One turning vector, and how many steps it has turned:
The counts run from 0 to 216.
3,15,7,16,11,9,16,-24,0,7,6,-12,14,13,5,23,-26,2,17,-7,4,-6,-5,5,0,-9,-12,9,21,1,-5,-7,-24,-12,10,2,5,-3,3,-5,-13,-1,-22,-3,2,-8,-6,-9,1,2,-34 -> 180
-21,-6,-8,-10,15,-13,13,-9,11,22,13,3,8,9,-25,10,-8,12,-2,7,8,-5,-6,-14,13,2,9,-8,3,6,-7,17,-3,3,14,6,4,20,17,13,34,7,-12,7,5,11,7,17,2,5,-6 -> 159
11,11,-17,2,4,5,18,0,-9,-3,16,-11,11,6,30,1,4,11,26,-19,-1,0,-15,-17,-10,-14,10,4,-19,-24,8,-1,-10,-1,13,-3,-1,5,8,-8,-3,8,-13,3,2,2,12,20,14,11,-24 -> 171
9,10,-20,-4,6,4,18,1,-4,-8,19,-12,11,13,32,-2,6,16,26,-12,2,8,-9,-19,-9,-8,8,6,-22,-21,11,-1,-3,0,9,-3,2,3,5,-9,2,6,-9,4,6,4,11,25,11,8,-18 -> 170
16,17,3,6,11,0,37,-7,-1,5,-8,12,9,3,6,1,-3,5,2,-10,18,10,-8,-2,3,-14,-12,5,15,-36,2,2,-25,-7,3,6,-18,7,10,-4,-14,9,-4,9,-4,-2,-10,5,7,-5,-23 -> 66
24,16,34,2,10,8,16,-17,0,3,27,-7,25,5,-15,-2,-12,12,15,-2,-11,-1,16,5,17,4,8,0,2,9,11,4,3,2,7,20,7,10,-8,6,19,2,-3,18,2,0,6,-2,7,4,-15 -> 16
-12,0,-14,2,7,9,25,-7,2,-12,24,3,10,15,5,17,-5,0,1,8,22,12,-20,-8,-4,5,-26,6,25,-10,6,4,1,-4,17,-13,-10,-9,-6,-5,6,7,-13,-27,-22,-5,-1,-11,6,-1,3 -> 209
-1,9,-11,15,5,4,-10,9,-3,-17,23,-16,0,20,22,9,-8,-8,5,-3,6,-8,-24,-10,-15,0,14,18,-17,6,6,13,4,-10,8,-17,6,-3,3,-1,18,16,-6,-3,19,4,5,15,8,-19,-18 -> 110
-3,17,-6,18,7,4,9,-7,3,16,16,-1,-5,8,14,9,-18,7,6,-3,2,3,-22,8,-21,-9,-2,12,-2,2,-6,7,-19,-8,2,5,-6,2,9,-7,-10,9,-2,22,28,12,-7,10,8,4,-39 -> 5
10,14,13,4,10,-9,11,-7,1,16,11,-11,23,8,-12,-9,-15,-2,9,18,5,-4,-21,-19,13,18,3,-16,9,-29,6,0,2,-5,-4,6,-12,32,11,6,9,12,8,8,1,11,-11,8,17,-9,3 -> 132
17,14,-13,14,11,18,19,-15,-8,-12,11,-9,15,11,34,11,-10,4,14,-22,6,7,5,-5,-6,-15,3,15,3,-13,6,-6,-12,0,7,2,1,-15,-6,-6,-8,-3,-14,1,-10,-5,-2,10,4,-2,-31 -> 175
10,-2,6,23,19,14,-6,13,9,5,5,14,-25,-3,-8,19,13,21,3,0,27,7,6,-4,0,4,1,4,6,-7,11,-12,9,9,21,13,-5,7,-15,16,24,7,4,-9,6,8,9,-4,-9,15,-24 -> 87
-14,0,-13,10,1,3,17,-3,3,-4,25,9,6,7,-1,17,-8,-8,-8,7,18,1,-32,-1,-6,-2,-27,7,25,-7,-3,12,-8,-4,14,-21,-16,5,11,-3,3,13,-7,-19,-17,-3,-4,-5,12,4,-7 -> 211
-16,0,1,-1,18,7,26,3,16,-12,18,8,11,1,-18,-1,-2,6,-8,-9,25,19,-13,-17,9,-14,-8,1,9,-18,-1,24,4,14,0,16,-13,-5,-7,2,15,21,-4,-6,-18,-5,-4,6,15,-1,4 -> 97
7,18,-3,24,6,9,10,-12,6,11,4,7,4,5,2,16,-19,9,-1,-11,1,5,-3,16,-12,-13,6,10,3,5,-10,3,-22,-1,1,12,-2,2,9,4,-4,6,-1,22,26,15,-15,7,5,-4,-44 -> 7
-14,-2,-5,0,2,18,18,-4,3,21,36,6,-10,5,-11,16,-6,13,-9,11,-9,-1,-13,15,-6,-8,-12,2,16,10,-4,15,-1,4,33,16,-11,0,-1,2,11,7,-19,-7,-6,0,3,-12,3,11,-19 -> 151
-4,10,0,-7,-12,4,26,-5,5,-7,37,5,18,8,-14,11,-1,-1,-6,-2,-12,-7,-10,16,8,-9,-3,10,4,15,-3,29,-5,-6,22,-15,5,9,8,1,27,16,-15,-4,-4,0,7,-5,10,-11,-5 -> 44
-19,-10,-6,-4,20,3,18,-16,9,15,31,13,9,9,-18,8,-9,7,-18,6,11,4,3,1,8,-4,-2,2,10,21,-2,23,6,10,11,9,-4,-2,0,8,35,3,-12,13,-8,9,-1,11,0,6,-7 -> 156
6,6,32,14,33,1,19,-11,2,27,-1,-5,10,6,-15,-6,-17,4,-3,3,7,-1,0,-3,18,-18,3,-9,23,-16,5,3,-11,-1,1,14,-21,8,1,11,14,3,-2,17,3,3,-13,0,3,-10,-4 -> 126
14,19,1,18,7,13,12,-15,7,7,6,4,5,8,2,13,-20,9,1,-10,3,7,4,18,-6,-11,6,13,3,9,-4,5,-18,2,0,17,1,1,1,1,-1,3,0,25,23,15,-18,7,0,-7,-41 -> 8
11,22,25,0,5,3,18,-11,10,16,11,-12,10,6,-20,9,-13,15,11,-1,-15,-5,5,7,16,-8,9,4,-1,2,-4,10,-14,-3,11,24,9,18,1,5,6,9,-16,21,19,2,1,-8,-1,-7,-29 -> 13
2,8,-24,15,-7,19,29,-7,15,-11,26,14,11,3,3,17,3,12,0,-4,1,30,-17,12,-7,-8,-20,6,13,-5,-6,8,-3,10,5,-7,-11,-5,-6,-5,4,11,1,-6,-3,17,-15,-10,10,1,-12 -> 36
11,4,10,6,19,5,3,-11,0,4,28,-19,17,12,3,4,-1,10,29,16,5,1,-2,-26,14,23,-1,-11,3,-8,15,-15,15,5,7,-1,2,14,-14,4,23,-3,-3,-3,-6,2,16,0,8,18,0 -> 23
-14,9,-7,2,3,-1,11,-1,1,-26,25,0,28,12,-8,-1,-17,-6,2,-11,17,5,-26,-17,-8,5,4,6,-1,-2,3,22,7,-3,0,-7,-2,5,11,-2,13,25,-2,-13,-9,2,-5,17,25,-14,5 -> 103
15,5,14,16,5,11,-12,13,2,4,29,9,-22,-1,-1,12,11,10,10,12,13,-3,-8,1,-6,22,-2,8,-3,3,13,-5,11,-2,19,1,-2,15,-11,6,19,11,5,-2,10,4,21,-5,0,23,-24 -> 84
-1,5,-30,21,-3,15,19,-5,14,-5,12,3,10,3,-1,26,3,20,11,2,5,27,-19,5,-8,-2,-13,-2,13,-16,-6,-6,-10,10,9,-5,-6,5,-4,0,-3,8,1,-16,6,21,-17,-12,5,6,-11 -> 34
28,11,-6,12,4,6,-2,-3,2,-4,21,-7,17,8,13,-6,-9,-9,3,20,5,7,-13,-19,10,31,2,-6,0,-24,8,-3,18,7,-7,0,-10,16,-5,6,13,8,16,8,-6,17,-14,14,11,-12,-6 -> 136
10,5,-28,-1,12,-5,11,-5,1,-3,-3,-7,16,8,16,6,6,17,16,-14,11,5,5,-26,5,-1,24,-3,-17,-20,4,-4,-4,9,7,-2,8,15,8,9,22,8,-5,4,6,15,5,33,3,1,-14 -> 167
19,-1,-5,8,8,19,22,6,-2,-13,27,4,8,0,12,2,20,9,13,-4,9,13,-7,-6,6,-5,-13,-1,9,-30,15,-4,8,9,19,-5,-16,-1,-18,-1,12,10,-4,-18,-26,-2,8,-8,7,11,3 -> 203
22,10,-20,16,-9,28,-1,8,-6,-4,36,-1,-7,3,23,11,0,6,4,10,-8,8,-15,7,-17,17,-5,3,2,-11,7,-1,16,6,22,7,-12,3,-6,-1,1,7,2,-4,-3,12,-6,-3,9,-1,-24 -> 143
8,1,-27,0,12,-6,8,-1,3,0,0,-4,11,4,8,1,7,14,10,-16,9,0,0,-23,9,-7,26,-2,-17,-21,1,4,-4,10,3,-2,5,18,15,12,25,11,-3,8,6,15,7,35,6,5,-14 -> 166
-10,8,-5,7,0,-3,4,4,1,-21,27,-2,25,6,-4,-1,-17,-14,-1,-12,12,-2,-31,-16,-5,3,7,8,-4,-6,-2,23,4,-1,-1,-11,-3,10,14,3,16,29,-1,-9,-10,-1,-3,18,25,-12,-2 -> 104
-15,1,4,3,20,9,31,-2,12,-13,16,13,11,0,-17,0,0,13,-3,-13,28,23,-8,-13,0,-11,-4,-1,8,-12,5,16,7,14,4,19,-17,-10,-10,1,14,19,-2,-8,-16,1,-7,3,11,2,6 -> 96
5,15,17,15,13,6,16,-29,-1,3,21,1,19,15,1,18,-27,-6,9,0,8,0,-1,11,1,-1,-23,16,19,18,1,2,-19,-10,0,-2,4,-3,-4,-8,-3,-5,-9,6,2,-5,-4,-7,5,7,-31 -> 182
14,1,-22,15,-3,31,0,6,3,9,21,-2,-19,-3,10,22,0,5,-10,6,-8,0,-7,10,-5,-2,-2,2,16,-12,-4,0,0,14,30,13,-11,0,-7,8,1,6,-14,-7,-8,4,-10,-9,-6,-5,-34 -> 146
11,19,7,14,8,12,17,-15,6,4,13,2,7,10,5,12,-17,8,-3,-6,-1,12,8,15,0,-11,3,17,-3,11,-3,12,-10,3,-4,19,4,-5,-8,-1,4,4,-3,33,23,13,-13,3,0,-8,-40 -> 9
11,21,15,5,6,12,19,-9,12,6,18,-2,5,11,1,5,-13,8,1,-3,-7,9,6,13,4,-11,1,15,-7,7,-6,18,-11,2,-4,20,3,-4,-12,-3,5,2,-6,35,22,8,-5,3,-2,-10,-37 -> 10
